[[140 109 140 114 110]
 [143 153 149 122 122]
 [131 102 136 142 152]] -> 136

[[129 152 126 125 114 138 139]
 [128 132 128 129 130 123 129]
 [129 128 129 131 127 128 128]] -> 129

[[131 130 132 151]
 [126 131 146 136]
 [139 142 129 132]] -> 129

[[129 131 118 128 153 119 142]
 [136 136 140 117 130 107 142]
 [135 129 135 141 148 113 142]] -> 135

[[120 146 140 125 148 119 156]
 [131 151 138 128 156 126 151]
 [119 141 133 124 152 127 150]] -> 133

[[136 117 139 155]
 [137 155 150 123]
 [109 126 115 129]] -> 115

[[143 144 113 132 131 126 125]
 [150 146 128 127 129 128 126]
 [131 133  99 129 138 130 126]] -> 99
---
[[137 144 108 121 153 148]
 [151 131 119 101 130 141]
 [108 153 116 150 147 139]] | 148, 108

[130 129 141 110 122 106] | 106, 130

[136 149 122 150 135 134 102] | 102, 136

[[132 103 113 111 137]
 [123 144 139 139 108]] | 137, 123

[[158 129 130 132 138]
 [131 145 144 147 136]
 [138 138 134 133 135]] | 138, 138

[[142 113 155 140 119 113 125]
 [123 133 132 132 138 125 136]
 [111 145 105 119 146 140 150]] | 125, 111

[[132 135 133 128 129]
 [131 127 104 132 120]] | 129, 131

[113 105 101 105] | 105, 113

[[127 118 152 101 131]
 [126 126 141 114 129]
 [128 118 153 102 132]] | 131, 128

[135 100 128 135 112 132] | 132, 135
---
[[131 128 122 146]
 [130 134 123 156]
 [149 139 120 104]] ⇒ 131

[[137 132 134 123 130 129 116]
 [147 135 142 137 138 115 105]
 [140 135 137 129 128 127 120]] ⇒ 137

[[123 118 107 112]
 [117 114 139 144]
 [150 145 132 126]] ⇒ 123

[[127 132 138 134 123 130 126]
 [127 149 131 128 128 133 115]
 [133 138 145 121 119 129 127]] ⇒ 127

[[126 150 127 131 136 122]
 [143 124 148 125 143 130]
 [118 148 116 130 110 148]] ⇒ 126

[[125 100 128 137]
 [122 124 109 138]
 [128 105 136 121]] ⇒ 125

[[110 126 149 130 138 130]
 [108 103 135 123 147 135]
 [120 123 150 113 145 117]] ⇒ 110
---
[[140 128 136 118 105 126 152]
 [114 133 109 100 131 104 141]
 [148 142 110  99 119 101 151]] -> 110

[[128 120 101 109 113]
 [128 136 154 146 141]] -> 154

[[118 110 110 105 107 140]
 [113 139 141 152 107 103]] -> 141

[129 113 137 156 106] -> 137

[120 104 131 137 123 124 121] -> 131

[130 129 114 102 109] -> 114

[109 125 138 137 107 145] -> 138

[130 154 105 138 136] -> 105
---
[[134 117 121 137 155 138]
 [132 137 129 137 130 125]
 [143 116 123 135 130 122]] 122

[[131 115 123 132 145 138 138]
 [128 118 119 132 144 138 141]
 [130 117 121 135 153 137 142]] 142

[[138 122 128 153 139]
 [132 120 118 149 137]
 [124 116 125 154 139]] 139

[[127 132 134 145]
 [132 133 158 145]
 [141 133 141 145]] 145

[[149 142 147 114 108 116]
 [144 144 107 114 129 115]
 [107 148 118 113 142 115]] 115

[[156 127 129 125]
 [125 132 123 108]
 [110 127 130 148]] 148

[[135 105 135 119 124]
 [139 105 146 132 139]
 [117 101 138 138 134]] 134

[[149 144 101  99 104 109]
 [119 121 133 129 114 134]
 [141 138 105 106 133 110]] 110

[[120 154 134 118 132 132]
 [142 120 147 123 142 124]
 [128 133 148 116 141 130]] 130

[[127 131 156 143 113 124]
 [125 133 128 131 122 119]
 [119 141 155 157 126 129]] 129
---
[[130 120 119 115 123 126 128]
 [130 120 113 129 135  99 129]
 [130 123 124 115 116 125 131]] gives 126

[[120 108 128 133]
 [140 126 132 116]
 [124 155 125  98]] gives 128

[[135 147 123 135 143 149]
 [121 126 132 143 148 136]
 [155 112 125 130 121 124]] gives 143

[[120 143 123 124 129 136]
 [122 122 114 135 135 127]
 [132 154 138 129 124 135]] gives 129

[[114 102 116 143 112]
 [128 119 131 141 130]
 [128 128 145 149 138]] gives 143

[[115 137 112  98]
 [132 132 106 121]
 [139 144 118 149]] gives 112

[[133 134 106 134 140 139]
 [127 128 133 132 132 124]
 [136 126 146 118 125 134]] gives 140

[[123 127 107 136 109 132]
 [109 102 118 126 137 139]
 [130 133 127 124 130 120]] gives 109
---
[[131 144 139 137 126]
 [130 131 128 128 128]
 [120 109 139 126 103]]: 120

[[110  98 105 125 149 129]
 [131 143 140 125 142 123]]: 143

[[132 113 105 127 111]
 [122 124 130 126 130]
 [126 129 129 131 122]]: 126

[[130 122 136 110 122 121 139]
 [129 125 154 131 137 122 124]
 [146 121 122 107 124 143 124]]: 122

[113  98 114 141 129 144]: 98

[116 125 129 131 120 128 106]: 129

[[129 126 128 128 128]
 [131 107 130 132 128]
 [135 126 107 128 115]]: 135

[132 119 131 122 102]: 132
---
Input:
132  140  144  141  132  121  113  110  115  124  133  138  138  134  130  128
132  141  113  122  139  128  129  121  141  121  110  154  122  121  136  123
132  143  141  128  113  111  122  135  138  133  128  129  129  124  121  128
132  143  120  113  135  134  128  128  121  138  132  102  136  150  114  125
132  143  120  113  136  134  128  128  121  139  131  102  138  149  113  126
132  144  126  110  125  139  131  129  128  120  135  139  108  114  152  139
132  140  144  141  134  123  114  110  113  121  130  137  139  136  132  129
Output: 132

Input:
122  123  134  117  111  124  136  121  120  122
115  126  128  125  124  117  131  116  119  125
131  130  128  131  136  125  134  129  128  125
130  144  148  126  134  134  136   99  147  113
128  132  132  128  131  127  131  121  131  124
113  123  130  119  112  122  126  115  119  127
129  131  129  130  130  135  121  127  135  131
133  128  128  129  132  124  137  133  125  124
Output: 129

Input:
119  123  138  136  135  134  136  123  129  133  132  121  124  136
139  145  118  123  142  149  124  138  145  153  126  137  118  115
143  133  123  127  131  135  121  147  136  134  123  126  124  125
130  130  127  128  132  128  131  134  135  129  134  130  138  124
139  136  117  121  119  115  135  141  130  113  121  129  143  119
126  146  109  126  110  104  129  127  142  101  110  139  127  112
118  145  112  121  144  148  132  124  143  146  126  138  121  113
Output: 126

Input:
126  129  132  125  127  127
125  134  129  127  131  128
129  121  131  124  123  128
130  130  121  131  123  130
123  133  132  117  142  149
125  122  119  126  132  134
129  134  115  136  131  115
134  135  118  134  125  132
120  121  129  123  135  155
135  123  124  138  120  121
Output: 120

Input:
124  129  127  126  134  138  126  125  128
123  126  126  121  121  128  123  139  134
121  138  114  132  146  139  121  121  124
128  136  126  134  143  145  129  118  130
111  107  144  101  114  144  133  156  126
129  139  112  125  117  112  118  135  136
119  137  116  135  154  149  121  116  126
122  132  121  128  137  138  124  126  126
123  139  115  130  137  130  117  123  129
136  134  135  129  125  131  134  124  133
123  137  119  134  147  143  123  118  127
124  131  118  117  109  113  116  147  139
Output: 123

Input:
119  117  138  141  137  132  131  129  133  127
130  134  124  126  121  144  121  129  135  126
127  133  124  123  136  121  127  130  120  124
128  134  135  139  120  128  133  124  125  101
136  137  131  124   99  131  125  127  120  128
132  132  134  137  136  132  132  138  131  127
123  124  133  122  142  115  129  133  116  125
125  131  117  136  131  138  123  116  131  146
Output: 123

Input:
123  123  132  128  153  130  128  122  148  125  125  128  122
120  128  122  120  113  122  136  124  126  128  118  140  138
136  136  132  120  111  128  122  141  112  137  131  127  131
127  120  125  132  135  136  126  116  141  116  129  156  125
131  146  137  114  104  121  120  125  112  131  135  133  147
138  138  139  122  123  127  116  148  120  137  134  118  143
134  139  133  132  127  139  115  142  130  145  132  131  133
115  128  127  148  144  122  100  120  141  129  127  124  128
103  123  139  145  151  127  126  104  156  134  107  130  124
125  150  142  115  111  139  138  120  113  138  119  145  143
Output: 103

Input:
128  137  122  131  133  131  130
130  126  120  124  127  126  127
122  129  133  135  140  124  124
125  120  134  121  130  135  127
132  121  135  124  132  135  129
137  106  144  115  124  135  135
125  116  150  132  124  121  131
124  139  134  148  148  116  122
Output: 125
